In the rows, 128 means zero.
One turn moves each row of this set onto another row. After a few examples, where does it send each row asked below?
J_282: [149 162 107 128 109 153 110 159 139 100 116 177 147 125 151 139 114 135
 120 168 132 137 121  97 120 141 141 148 104]
J_858: [139 113 133 107 154 114 131  97 150 116 127 145 147 113 150 134 119 111
 125 137 114 139 130 124 120 140 168 137 116]
J_356: [146 113 129 133 154 150  92 114 151 126 153 138 120 107 136 119 112  96
 135 163 152 128 126 111 145 146 137 119 145]
J_679: [123 108 167 133 156 129 117  89 133 130 134 145 119 122 152 127  79 122
 134 154 123 104 133 104 120 136 140 134  82]
J_670: [145 147 117 140 114 161 101 148 114 119 120 176 120 134 147 140 118 148
 129 174 135 143 118  90 109 135 140 154  97]
J_340: [109 111 133 130 128 158 105 134 138 112 135 165 143 135 187 129 120 132
 109 142 117 106 144 119 109 138 134 125  85]
J_157: [111 114 112 146 145 154 126 138 152 108 100 125 125 121 132 123 119 142
 140 160 135  90 130 126 121 155 111 144  95]
J_290: [127 129 102 120 143 126 125 122 157  99 114 147 145 128 145 143 144 133
 120 144 118 136 123 140 122 150 168 140 117]
J_498: [111  99 163 131 145 145 111  96 136 129 141 145 130 125 165 125  98 125
 122 144 117  99 143 103 109 138 134 133  84]
J_970: [125 114 136 130 155 133 137 102 159 118 105 115 118 104 122 124 101 122
 141 163 130  98 128 119 128 154 129 142 102]
J_56: [160 157 105 139 109 156 107 150 136 108 105 164 134 117 153 144 110 131
 132 170 137 149 112  95 119 144 144 147 102]
J_216: [141 117 147 132 165 124 131  87 153 117 109 129 116 106 125 126  83 110
 140 159 131 113 118 114 132 153 143 142  90]
J_950: [137 118 137 135 150 157  91 111 153 128 154 145 110 110 139 117 111 104
 127 174 153 112 129 105 145 146 134 117 139]
J_816: [139 164 104 141 105 160 108 144 144 100 112 159 131 134 122 140 114 151
 121 180 138 128 115 101 127 151 138 154  93]
J_330: [135 112 136 132 150 158  87 102 145 133 159 152 114 116 141 119 116 103
 123 163 150 127 130 107 138 143 141 122 137]
J_407: [132 148 116 141 112 170  98 154 120 112 127 172 141 140 137 135 112 150
 131 164 138 129 125  96 112 138 131 157  93]
J_519: [146 112 150 114 165 115 126  84 144 122 129 159 127 117 150 131  96 107
 125 145 118 133 123 111 117 140 166 138  99]
J_250: [140 166 116 153 101 152 105 146 132 113 111 154 115 133 138 140 107 152
 132 185 139 128 120  94 130 145 139 145  95]

J_679 goes to J_216
J_56 goes to J_670
Where do these go?
J_970 goes to J_858
J_356 goes to J_330
J_816 goes to J_282
J_290 goes to J_340

One turn moves each row of this set onto another row. After a few examples, where does it send each row asked below?
J_215: [150 110 122 144 139 125 142 125 123 116 118 113  94  92 166 142 122 124
 122 138 142 130 129 128 156 133 118 117 156 116 125 129 143 126 140 133
 139 133]
J_993: [130 118 144 142 105 120 132 123 108 107 118 100  99 107 159 149  95 146
 121 146 113 154 146 110 127 116 136 106 153 125 109 136 127 122 136 149
 127 115]
J_964: [112 129 125 108 142  89 145 136 138 117 137  93 132 134 134 133 120 176
 144 113 102 114 122 129  93 110 116 146 144 154 124 133 128 110  85 109
 114 117]
J_226: [140 116 112 135 148 115 115 134 113 135 127 144 123 122 134 146 148 113
 145 124 150 147 114 122 149 140 119 104 147 132 111 123 141 111 159 119
 128 115]
J_776: [117 125 122 116 142  92 155 134 147 118 131  83 122 128 136 128 123 169
 137 123 101 110 122 129  94 114 115 151 149 144 136 135 123 116  86 117
 119 129]
J_114: [115 123 115 113 148  90 157 137 142 126 140  94 127 129 141 142 136 161
 143 114 124  99 131 131 118 121 109 152 127 134 138 138 132 121  83 101
 129 133]
J_311: [120 130 142 132 134 106 103 134 100 102 127 127 127 140 158 163 112 148
 132 125 125 148 148 107 120 116 143  91 147 139  89 133 138 114 143 116
 120  85]
J_126: [116 125 115 109 153  90 141 143 139 123 141 101 136 135 135 133 130 169
 146 110 114 103 119 135 102 116 110 146 145 151 128 130 131 116  88  92
 114 115]
J_853: [108 132 119 108 150  86 146 139 137 120 141 101 135 141 139 149 135 168
 146 108 120 103 134 127 108 117 116 145 125 143 126 140 131 115  82  95
 121 120]
J_49: [150 110 113 139 147 125 123 126 104 142 119 130  98  88 147 125 105 117
 145 130 129 131 130 134 151 134 125 119 137 116 126 125 127 131 139 140
 126 130]
J_185: [126 137 129 140 158 100  90 122 106 126 119 136 121 140 147 143 107 132
 147 124 110 148 148 109 108 122 155  95 138 128 101 130 124 116 148 134
 117  97]
J_991: [124 128 130 131 133 106 104 131 106 124 125 141 131 141 129 154 130 128
 146 124 133 165 128 105 121 125 137  95 145 141  93 128 132 101 159 130
 118  99]
J_275: [143 107 117 147 123 123 135 126 121 138 121 118 102 105 134 136 131 111
 132 145 136 154 118 119 145 137 121 110 153 119 124 128 128 120 153 147
 134 132]
J_34: [111 125 121 116 134  91 163 132 142 122 137  82 123 130 141 140 125 164
 139 122 109 106 135 126 107 116 115 151 128 133 138 141 124 122  80 114
 128 136]
J_112: [103 133 128 109 137  85 151 133 136 118 138  90 132 141 138 146 122 171
 143 116 107 110 140 122 100 110 121 145 125 142 126 143 122 114  81 111
 121 124]
J_295: [148 133 118 130 180 110 100 128 109 128 116 153 119 117 150 140 122 118
 155 108 137 130 128 127 141 133 137 110 131 128 110 124 140 112 149 125
 121 113]
J_684: [120 119 111 118 151  92 151 140 147 126 136  90 125 127 138 129 132 163
 139 119 112 101 119 138 105 119 108 151 148 142 141 130 130 121  86 101
 120 128]
J_19: [130 116 125 150 124 117 113 122 100 137 119 113 102 112 147 129  89 131
 140 147 102 147 149 115 119 122 144 102 143 118 118 130 111 136 137 150
 119 112]
J_593: [142 124 121 135 166 109 113 137 116 113 125 143 121 125 164 156 141 128
 133 118 156 126 130 124 150 133 124 105 151 130 105 124 155 118 146 100
 130 104]
J_33: [127 121 135 142 108 113 125 120 113 128 120 111 111 124 130 142 114 130
 134 145 114 171 132 101 118 122 139 100 151 129 108 133 120 110 152 158
 126 117]

J_853 goes to J_114
J_295 goes to J_49
J_593 goes to J_215
Where do these go?
J_684 goes to J_776
J_226 goes to J_275

